In the rows, 128 means zero.
Named moves, each a turn or a mirror, and the order they were made in; the first pair answered
move q_80:
[171  98 104  88 139 144 181  76] => [156  97  96  92 146 161 184  79]
[113 106 121 114 151 153 141 144] => [157 108 142 104 132 107 132 132]
[143 185 144 144 137  79  88 139] => [ 88 183 115 156 160 134  98 151]
move q_420:
[149 138 110 112 140 135 139 100] => [162 128 130 102 132 118 134 113]
[ 81 101 132 116 138 172 136 139] => [ 95  87 152 101 132 157 134 148]
[186 135 101 115 156 152 146  78] => [206 120 142 100 142 119 135  99]
move q_907:
[111 154  80 146 132 144 131 123] => [170 117 114  98 122 108 138 111]
[106 114 112 134 154 154 137 135] => [144 128 100 134 148 129 140  99]
[120  93  49 107 165 174 168  90] => [146  75  65  84 160 159 170  88]

Each pair is two moves apart.
[165 166  98 143 100 116 120  67] => [180  92 139  75 107 127 138  94]	q_80 then q_907
[120 146 151 144 110 100 106 131] => [102 156 126 157 121 125 112 123]	q_907 then q_420
[174 107 172  95 105  76 125 131] => [ 58 125 122 143 140 173 130 167]	q_907 then q_420
[140 117  97 100 126 133 142  84] => [ 83 104 129 112 123 150 126 154]	q_420 then q_907
[176 131 126  79 140 121 150 111] => [113 115 150  88 143 150 139 180]	q_907 then q_420
[154 141 170 172 114  90 118 184] => [116 172 101 202 141 146 135 149]	q_907 then q_420
[ 91 102 151 109 135 145 136 164] => [112 171 104 163 125 118 126 105]	q_420 then q_907
[116 117 148 124 122 125 128 147] => [118 136 111 134 137 143 138 111]	q_907 then q_420
[156 115 112 115 121 107 136 115] => [139 112  95 115 131 133 146 113]	q_80 then q_907
[101 136 119 143 138 160 132 123] => [142 154 134 147 119 111 118 106]	q_80 then q_420
[169 112 161  85 130  80 134 109] => [121 184  98 159 139 105 126  84]	q_907 then q_907
[166  93 138 136 104  85 127 177] => [117 143  71 186 126 131 133 150]	q_420 then q_420
[134 113  91 133 138 145 153 125] => [166 119 121 132 118  98 138 129]	q_80 then q_420
[117 128 134 117 132 101 128 155] => [102 132 120 127 139 117 130 152]	q_80 then q_420
[144 112 124 111 137 127 143 106] => [148 109 144 109 127 114 136 123]	q_907 then q_80
[ 99 116 140 133 134 142 147 182] => [169 111 147 104 123  98 154 138]	q_907 then q_907
[ 73 161 122 196 113 132  97 150] => [ 67 142  84 173 140 178 126 120]	q_907 then q_80
[107 115 122 123 124 133 138 151] => [132 141 104 137 119 111 136 116]	q_907 then q_80
[133 107 147  91 119 124 124 122] => [137 146 114 121 119 121 120  88]	q_907 then q_907
[126 154 117 159 125 116 126 108] => [132 138 150 150 115  97 118 132]	q_907 then q_420
[106 149 112 177 117 132 123 131] => [148 114 159 138 103  96 120 147]	q_80 then q_907
[ 90 122  97 139 111 163 160 130] => [111 123  86 131 111 156 167 106]	q_420 then q_907
[122  92 127 122 138 165 161 118] => [126  82 154 118 128 147 154 140]	q_420 then q_80
[112 113 105 117 141 151 139 147] => [124 108 139 115 124 122 125 167]	q_420 then q_420
[158 152 158 142  94  62  86 115] => [165 103 181  98 101  74 100 132]	q_420 then q_907
[126 104 159  96 130 128 133 161] => [109 132 100 118 152 167 148 118]	q_907 then q_420
[220 129  89 114 153  86 159  61] => [189  60 108  64 174 136 181 104]	q_80 then q_420
[ 83 113 142 134 132 158 145 147] => [149  96 158 100 121 118 150 117]	q_907 then q_907
[148 104 158 141 129  97 119 150] => [153 139 130 166 128  93 116 122]	q_907 then q_907
[107 115 133 112 137 168 134 125] => [117 117 167 116 120 134 118 148]	q_420 then q_420
[133 156 131 152 123 124 116 119] => [154 113 144 110 131 130 133 117]	q_420 then q_907
[ 91 129 145 145 113 132 118 147] => [ 96 110 124 122 132 160 140 123]	q_420 then q_420
[ 95 113 158 102 120 129 120 154] => [110 131 165 116 108 103 108 149]	q_420 then q_80
[129 158 163 161 110  89 102 163] => [188 139 146 119 116  79 127 109]	q_420 then q_907
[119 120 132 152 120 137 150 148] => [126 127 135 158 116 124 146 145]	q_80 then q_907
[120 108 157 159 116 126 123 153] => [126 131 107 172 130 144 137 104]	q_907 then q_420
[122 119 132 123 126 132 137 135] => [136 123 127 124 124 121 138 122]	q_907 then q_907
[141 153 144 119 122 102 128  98] => [121 120 170 100 125 116 130 136]	q_420 then q_907
[130  59 147  59 156 167 134 192] => [224 124  95  79 140 104 137  76]	q_907 then q_907
[143 164 146 160  97  83 115 127] => [133 149  83 137 136 149 156  80]	q_420 then q_420
[170 149 107 114 138  96 137  95] => [148 108 107  84 157 139 156 114]	q_80 then q_420
[145 167  78 154 122 119 120  58] => [ 50 122 112 149 138 179 116 155]	q_907 then q_907
[154  69 142  79 128 112 131 125] => [163 113 152 120 103  65 105 125]	q_907 then q_80
[167 159 133 102 134  68 154  97] => [152 142 106  85 156 109 176  83]	q_80 then q_907
[112 176 101 182 121 116 100  96] => [ 71  99 112 127 152 184 130 138]	q_907 then q_80
[126 118 147 119 119 135 123 156] => [158 135 136 120 114 116 124 123]	q_907 then q_907
[191  90 110  83 176 171 135  83] => [180 143 186 150 117  78  67 154]	q_420 then q_420
[103 160  88 155 155 144 128  96] => [ 84  95 140 111 159 158 132 159]	q_907 then q_907
[121 143  81 132 145 160 151 102] => [126  89 152  91 131 139 140 165]	q_80 then q_907
[134 112 131 115 112 169 116 144] => [165 120 126 112 108 150 118 117]	q_907 then q_907
[ 53 132 139 157 131 153 110 184] => [ 93 154 165 169 105  93  88 176]	q_80 then q_907
[170 149 114 134 112 107 145  78] => [122  85 171 102 118 137 143 162]	q_420 then q_907
[128 114 141 104 137 126 116 155] => [105 141 123 135 138 135 108 152]	q_420 then q_420
[123 119 168 127 107  96 111 163] => [150 147 146 142 103  79 109 124]	q_907 then q_907
[116 133 108 148 124 114 132 152] => [138 137 103 144 120 103 136 132]	q_907 then q_420
[151 130 149 131 110  85 116 134] => [152 147 103 137 127 109 132  91]	q_80 then q_907
[106  99 111 112 141 154 155 129] => [145 126 151 131 104  83 125 135]	q_80 then q_420
[108 119 106 113 120 155 128 112] => [127 108 144 106 102 121 114 135]	q_420 then q_420
[148 107 120  84 132 131 145 101] => [125 143  91 121 136 146 141  90]	q_907 then q_907
[100 147 114 129 102 124 123 133] => [114 118 110  98 112 137 141 122]	q_420 then q_420
[135  63 115  61 161 176 172 119] => [119 130 194 143  96  75  95 195]	q_420 then q_420
[141 140 157 123 146 114 103 128] => [141 152 132 131 154 124 112 105]	q_80 then q_907
[153 126 112 121 137 128 145 100] => [156 109 129 106 135 124 146 113]	q_80 then q_420
[150 163 150 163 101  72  95 110] => [173  94 176  96 113  86 119 122]	q_420 then q_907
[182  78 132  56 156 109 161  76] => [ 82  56 163  77 165 158 145 174]	q_907 then q_420
[144 105 140 102 128 112 136 127] => [ 95 127 129 135 133 137 126 152]	q_420 then q_80
[ 97 103 159 141 109 135 103 178] => [171 108 158 121  96  89 107 126]	q_907 then q_907
[130 137 143 133 113  95  78 155] => [108 142  77 132 148 155 108 113]	q_420 then q_420
[106  71 150  99 141 156 137 166] => [100 173  99 188 126 130 110 120]	q_420 then q_907
[103 125 187 152 102 121 110 171] => [168 162 138 156 103  94 123  82]	q_420 then q_907
[ 86 137 105 138 151 155 149 155] => [139  96 144  86 141 123 156 154]	q_907 then q_907
[160 108 109  90 136 132 152  91] => [119 140  79 131 144 157 145  94]	q_907 then q_907
[ 92 139 124 143 112 156 157 112] => [107 115 169 125  95 128 149 142]	q_80 then q_907
[135 155  79 131 140 152 146  83] => [141  84 155  77 130 139 143 147]	q_80 then q_907
[ 92 114  94 125 145 164 153 100] => [156 136 142 132 105  74 124  95]	q_80 then q_420
[119 138 132 161 143 153 119 126] => [150 121 127 134 148 151 134 102]	q_420 then q_907
[ 97 135 106 140 143 133 136 135] => [126 123 100 119 147 131 148 109]	q_420 then q_907
[124 116 116 114 146 162 154 126] => [163 131 119 116 132 126 150 100]	q_907 then q_80
[123 132 166 132 110 101 102 172] => [ 90 150  91 144 144 169 129 128]	q_420 then q_420
[128 143 123 140 126 135 121 133] => [146 136 125 126 125 126 126 121]	q_420 then q_80
[154 119 109  90 128 135 156  91] => [111 144  88 124 136 160 151  98]	q_907 then q_907
[139  74 131 119 126 131 129 148] => [113 114 124 166 116 123 107 159]	q_420 then q_420
[ 74 149  76 144 145 171 132 122] => [177  98 125  69 125 108 143  97]	q_420 then q_80
[158 128 149 104 115  96 126 117] => [122 125 166 117 113 107 115 156]	q_907 then q_80
[114 116 143 127 131 142 139 148] => [136 130 115 128 138 142 147 108]	q_907 then q_420
[146 157 136 146  95 104 112 142] => [121 155 137 152  99 120 109 160]	q_907 then q_907
[ 95 111 147 142 152 171 128 157] => [109  97 160 127 148 163 129 161]	q_420 then q_420
[154  88 165 106 110  97 123 134] => [ 96  77 149 113 130 148 129 159]	q_80 then q_420
[153 105 165  87 133  85 132 152] => [138 150 161 132 119  66 110 155]	q_907 then q_80
[ 53 118 149 147 135 165 115 180] => [167  80 186  79 115  95 127 135]	q_907 then q_907
[111 144 106 157 113 151 119 129] => [117 124  98 135 124 166 132 122]	q_907 then q_80
[116 130 130 133 124 134 118 129] => [126 121 139 120 122 127 119 130]	q_907 then q_907
[118 142 156 138 123 108 121 151] => [133 159 132 147 122 106 124 118]	q_80 then q_907
[123 115 165 125 112 116 106 168] => [107 148  91 148 137 161 126 114]	q_907 then q_420
[151 128 186 140 110  76 110 155] => [100 168  90 178 151 155 135 103]	q_420 then q_420
[130 127 101 133 120 123 115 114] => [130 117  99 123 124 131 120 114]	q_420 then q_80
[128 109 181 118 115 110 123 172] => [ 84 122 151 142 131 149 127 177]	q_80 then q_420
[147  86 148  81 127 134 143 133] => [105 155 148 159 105 108 103 158]	q_420 then q_420
[170 191  90 158 111  74 120  72] => [ 44 163 109 177 132 156 111 176]	q_907 then q_907
[105 106 123 108 144 184 139 146] => [169 154 102 126 125 128 132  81]	q_907 then q_80
[136 119  92 114 112 118 154  97] => [122  91 109  98 115 131 158 122]	q_80 then q_907
[ 92 100 151 108 110 154 125 177] => [123 179  96 163 100 125 117 100]	q_420 then q_907
[107 115 148 133 116 138 122 151] => [ 99 118 129 134 125 157 130 139]	q_420 then q_420
[116 102 165 103 125 126 125 175] => [ 79 145 125 149 133 148 121 165]	q_420 then q_420
[129 168 135 153 113 106 112 131] => [ 91 135 133 135 134 154 127 159]	q_907 then q_80
[136 104 192 102  87  60 114 181] => [ 43 156  72 161 138 172 140 138]	q_907 then q_420
[144 110 157 104  93 133 150 146] => [107 129 116 127 113 174 159 135]	q_907 then q_420
[157 141 114 137 119 103 112  96] => [162 108 120 104 128 118 127  99]	q_80 then q_907
[167 108 120 101 137 121 140  94] => [ 93 114 109 132 152 168 135 135]	q_420 then q_80
[129 113 107 122 147 137 152 102] => [118  98 121 114 145 143 151 125]	q_420 then q_80
[106 154  92 154 126 139 126 120] => [108 116  94 119 140 162 144 122]	q_907 then q_80
[140 128 119  80 115 128 156  97] => [142 121 148  77 103 111 144 123]	q_907 then q_80
[131 176  73 173 124 130 134  67] => [158 125 185 135  87  61 104 146]	q_907 then q_420
[139  78 115 123 152 173 156 118] => [163  69 135 108 142 149 154 120]	q_907 then q_420
[120 140 130 133 128 132 131 127] => [123 126 139 125 127 131 132 135]	q_907 then q_907
[167 137  95 185 122 113 119 114] => [159 103  78 154 147 155 145 107]	q_80 then q_420
[108 128  52 148 178 173 148  91] => [ 99  83  81 114 182 189 156 124]	q_420 then q_907
[135  75 124  70 137 154 166 107] => [ 81  83 146  98 133 168 148 163]	q_420 then q_80
[103 118 152  87 129 121 119 162] => [101 148  91 104 148 149 135 108]	q_907 then q_420
[127 204 144 194  95  78  89 139] => [113 207 135 200  98  92  91 141]	q_907 then q_420
[108 130 171 162  99 109 106 189] => [ 95 174 119 194 109 127 109 147]	q_907 then q_80
[166 126 119 103 108 118 140  99] => [109 108 150 112 109 140 127 170]	q_907 then q_420
[100 140  76 147 105 158 134 115] => [118 107  79 110 113 166 149 107]	q_907 then q_80
[150 170  70 149 151 118 134  90] => [ 76 125 105 139 163 165 132 173]	q_907 then q_907
[103 126 165 144 142 138 105 144] => [145 149 133 145 141 122 113  86]	q_420 then q_907
[124 174 128 111 116 117 138  93] => [121 148 122  90 127 140 152  92]	q_80 then q_420
[ 83 125 155 140 165 125 120 202] => [123 192  94 179 162 105 121 117]	q_907 then q_80
[192 132 143 135 102 113  99 100] => [165 159 106 162 112 136  99  85]	q_420 then q_420
[150 109  71 110 148 165 145  64] => [199  96 135  95 114  95 123  84]	q_80 then q_420
[ 70 144  93 168 151 144 127 111] => [169  99 128 100 137  91 140  75]	q_420 then q_80
[155 125 160 140  99  94 105 137] => [135 156 133 169 103 105 102 127]	q_907 then q_907
[136 152 185 134 102  70 103 152] => [ 58 131 119 128 154 182 141 150]	q_80 then q_420
[ 84 126 165 126 129 145 125 158] => [ 96 161 157 154 117 119 110 144]	q_80 then q_420
[ 68 121 153 108 131 184 109 197] => [140 208  76 151 124 142 112  75]	q_420 then q_907
[156 135  88 114 132 125 166  69] => [176 135 149 120  98  66 135 109]	q_420 then q_420
[ 87 140 134 147 121 137 122 144] => [108 160 123 158 116 120 120 121]	q_80 then q_420
[100 135 180 150 145 125 108 186] => [175 175 126 153 144  95 124  86]	q_420 then q_907
[129 127 132 112 101 118 141  74] => [ 89 105 160 112 101 135 133 128]	q_420 then q_907
[133 158 142 143 127  97  97 152] => [123 146  89 125 160 153 130 112]	q_420 then q_420
[143 147 104 125 129 124 140 103] => [143 111 130  95 131 131 143 127]	q_80 then q_907
[100  92 109  99 167 181 144 147] => [ 72 115 129 135 153 165 117 182]	q_80 then q_907
[167 106 163 125 112  98 118 152] => [158 158 119 170 115 101 114 115]	q_907 then q_907
[157 152 102 134 125 106 121  99] => [114  95 135 102 138 143 128 162]	q_907 then q_80
[151 107 128 108 126 106 128 150] => [111 120 101 127 142 144 131 152]	q_907 then q_420
[103 143 134 181 113 122 116 159] => [120  96 101 126 145 171 159 120]	q_420 then q_420
[144 133 149 124 122 117 116 150] => [144 157 116 139 130 126 121 121]	q_80 then q_907
[145 132 171  95 107 106 133 161] => [131 171 156 134 102  99 119 155]	q_907 then q_80
[179 124 149 152 121  87 108 130] => [182 132 104 150 140 115 128  89]	q_80 then q_907
[103 158 171 163 101  87  91 168] => [ 96 193  98 183 123 124 110 109]	q_907 then q_420
[ 76 112 140 125 121 148 125 182] => [ 76 105 128 115 131 165 136 170]	q_420 then q_420
[130 100 142  99 132 160 139 146] => [113 135 156 140 114 135 113 167]	q_420 then q_420
[166 101 120  94 131 100 124 136] => [132  88 122  94 140 128 124 164]	q_80 then q_420
[167  72 159  86 122  96 134 113] => [ 56 116 131 160 135 154 115 164]	q_420 then q_80
[160 139 125 140 128  81 123 111] => [140  97 158 112 133  99 126 153]	q_420 then q_907
[138 142 130 134 110  86 113 109] => [127 144  95 132 128 118 128  87]	q_420 then q_420
[140 137 124 125 116 107 130 116] => [129 114 139 112 119 116 131 141]	q_420 then q_907
[ 97 141 113 142 129 156 131 131] => [122 138 100 127 134 154 143 104]	q_907 then q_80
[119 159 141 161 111 110 104 144] => [ 88 142 124 154 128 153 119 151]	q_907 then q_80
[113  89 128 140 132 151 143 157] => [144  90 152 133 116 114 134 154]	q_420 then q_80
[ 98 134 131 142 132 140 130 155] => [153 126 147 119 118  99 132 130]	q_420 then q_80
[108 120 121 120 129 147 134 124] => [104 121 135 124 123 137 126 139]	q_80 then q_907
[109 112 136 127 140 132 143 141] => [126 113 149 125 131 111 137 139]	q_420 then q_80
[130 159 103 122 137 159 142 122] => [165 140 147 100 117 116 131 136]	q_907 then q_420
[145 160 111 118 142 106 105 120] => [123 149 137 118 137 109  97 158]	q_907 then q_420
[117  92 169 116 128 119 137 186] => [114 127 168 149 115  97 119 185]	q_420 then q_80
[100 167  81 155 137 142 130 116] => [170 125 103  96 133 111 148  90]	q_420 then q_80
[138 118 109 126 140 124 150 120] => [123 122 106 135 142 133 148 127]	q_907 then q_907
[118 122 146 100 132 103 118 132] => [ 92 135 117 114 145 133 124 124]	q_907 then q_420
[118 140 112 142 126 145 110 129] => [141 108 123 107 129 146 121 123]	q_420 then q_420
[129  87 150  88 133 123 133 136] => [ 87 113 149 126 129 129 116 165]	q_420 then q_80
[139 143 128 155 124 114 128 132] => [131 141 134 157 123 117 128 142]	q_907 then q_420
[145  95 149  76 132 123 153 119] => [124  98 171  88 124 116 138 154]	q_80 then q_420
[172 122  80 115 130 104 139  71] => [152  73  98  79 143 138 154 103]	q_80 then q_907
[148 138 146 108 127 111 141 104] => [ 96 151 127 133 140 150 139 124]	q_420 then q_80
[140 141 119 166 133  97 134 113] => [151 120 108 139 146 117 153  99]	q_420 then q_420
[112 109 127 147 135 111 113 144] => [122 121 103 149 140 116 121 115]	q_907 then q_420
[109 121  86  83 156 151 146  87] => [139  91 149  58 131 105 130 122]	q_907 then q_420
[148 116  90 106 126 123 148  94] => [152 129 133 124 100  78 119 128]	q_420 then q_420
[134 126 110 120 114 116 123 106] => [116 113 135 119 110 117 115 142]	q_907 then q_420
[102 134 110 120 144 177 139 103] => [142 101 148  82 133 145 140 108]	q_420 then q_80
[157 125 141 122 147 124 133 122] => [136 148 123 145 150 136 128 119]	q_907 then q_907
[156 115 137 104 115 117 131 133] => [124 105 135 105 126 143 133 152]	q_80 then q_420
[113 102 152  97 139 142 130 156] => [113 117 163 114 126 119 114 168]	q_420 then q_80
[ 99 145 115 146 112 150 118 152] => [114 150  91 139 120 159 131 120]	q_907 then q_80
[114 119 117 137 129 163 142 131] => [139  99 135 113 124 148 145 127]	q_907 then q_907
[118 143 113 124 127 136 134 132] => [122 127 129 109 126 133 135 143]	q_907 then q_907
[101 115  93 129 164 146 151 123] => [159 101 126 103 143  96 145 113]	q_907 then q_420
[139  87 133  90 125 111 155 144] => [ 84 113 129 133 124 129 139 177]	q_420 then q_80
[150 169 138 155 106  75 111 124] => [172 104 163  92 117  88 133 136]	q_420 then q_907
[144 162 105 129 128 107 136  81] => [141 127 105  96 143 136 153  85]	q_80 then q_420
[ 96 110 107 129 151 175 142 140] => [155 148 145 151 107  83 109 129]	q_80 then q_420
[135 140 150 131 124  97 119 133] => [121 153 137 146 127 104 117 133]	q_907 then q_907
[110 171 115 159 134 114 110 117] => [ 91 124 154 130 137 127 111 168]	q_907 then q_907
[111  64 175 100 119 109 121 169] => [110 167 121 189 105  82  96 121]	q_420 then q_907
[118 149 140 173 112 116  88 157] => [132 121 165 144 111 109  90 169]	q_907 then q_907
[ 59 119 123 136 115 126  95 178] => [128 154  62 133 122 108 117  73]	q_907 then q_420
[116 112 153 113 141 144 120 150] => [145 158 129 141 129 113 112 108]	q_907 then q_80
[162 114  94  96 145 150 157  79] => [112 133  79 125 155 180 153  99]	q_907 then q_907
[147  96  87  86 153 179 144  80] => [114  71 119  80 152 190 137 131]	q_420 then q_80
[165 170 125 155 102  66 102 109] => [158 158  66 134 138 126 139  65]	q_420 then q_420
[159 100 142 102 129 127 135 118] => [108 101 134 118 140 160 134 145]	q_907 then q_420
[126 101 168 134 114  98 100 177] => [167 136 140 148 106  70 100 124]	q_907 then q_907
[156 172 137 157 104  72  93  85] => [ 85 157 169 171 109 104  80 162]	q_907 then q_420
[ 73 141 177 145 110 119  96 213] => [174 126 193 101  93  58 104 160]	q_907 then q_907
[131 142 112 132 133 128 134 120] => [136 120 133 113 128 122 136 136]	q_80 then q_907
[151 135 112 106 128 134 122  85] => [102 109 146 104 129 155 111 147]	q_420 then q_907
[140  97 140  82 135 137 140 136] => [ 94 115 144 113 132 148 123 170]	q_420 then q_80
[ 99  96 129 117 150 176 138 140] => [109  99 172 125 125 132 115 168]	q_420 then q_420
[114 128  99 125 145 160 147 112] => [162 110 142  98 124 112 138 116]	q_907 then q_420
[130 145 105 109 123 136 133 125] => [129 135 112  99 126 138 136 130]	q_420 then q_80
[ 70 129 131 151 144 160 121 160] => [ 97 137 166 156 117 112 102 171]	q_80 then q_907
[101 142  98 143 110 127 136 130] => [138 135 116 127  98  94 134 120]	q_907 then q_420
[133 145 143 137  93  99 102 140] => [ 91 130 104 129 128 167 128 133]	q_80 then q_420
[158 114 161 109 114 104 102 148] => [133 144 153 143 112 104  89 158]	q_907 then q_80
[146 162 140 161 108  88 104 117] => [103 127  93 133 153 176 142 107]	q_80 then q_420
[130 119 113 128 138 152 133 124] => [150 119 117 122 132 137 132 114]	q_907 then q_80
